Families of rows that turns and mirrors carry onto each other, the same ones carrying the whole set onto itself: the rest of each named row's family, in list order
3 families of 6 rows
Q: [ 1.50 -0.44  2.29  1.93 -0.68 -2.10 -0.46  2.69 -0.44]
A: [-0.96  0.46 -2.69 -0.75 -2.80  1.13 -0.57  0.76  2.81]
T: [-2.48 -2.25 -1.39 -2.02 -0.93  0.00 -0.31 -0.66  2.40]
S: [-1.03 -0.67  0.84  1.78  3.41  0.45  0.64  0.11 -0.67]
V: [ 0.11 -1.24 -0.60 -0.81 -0.72 -0.42 -2.09 -2.27 -2.22]
N: [-0.88  1.12  2.10  1.50  2.61  0.24 -0.96 -0.22 -1.65]
Y: [-2.21  1.00  0.46 -2.12  1.81  1.54  1.02  0.85  2.70]
J: [ 2.72  1.79 -0.35  0.70 -3.21 -0.47 -0.45  0.39 -1.23]
M: [ 1.11  2.23  1.64 -0.31 -0.15 -0.77 -1.07  3.91  1.24]
C: [-0.67  0.20 -2.25 -0.25  0.35 -0.12 -1.00 -2.90 -1.17]
X: [-1.70 -1.64  1.38  0.60  2.43  0.04  1.65 -1.61 -0.88]
D: [ 0.45 -1.18  0.93  0.10 -0.57 -1.37 -0.10 -2.37 -2.73]
G: [ 2.25 -0.08  0.22 -1.17 -4.09 -0.29 -0.86  0.94 -0.45]
W: [-0.76 -0.33  0.27 -1.16  1.30  1.19  2.27  2.72  2.91]
Z: [-0.82 -1.11  0.04 -2.14 -0.14 -0.78  1.57  2.65  3.60]
U: [ 1.30 -0.59  0.77  0.45 -4.41 -1.04 -0.03  2.12  0.88]
P: [-1.95 -1.67 -1.58 -1.82 -2.60  1.93 -0.86 -0.55  1.77]
K: [ 2.34  0.57  1.42  1.06  0.84 -1.69  0.01  3.78  0.10]

The rest of the family of C: A, N, Y, J, M
The rest of the family of K: S, V, G, W, P
The rest of the family of T: Q, X, D, Z, U

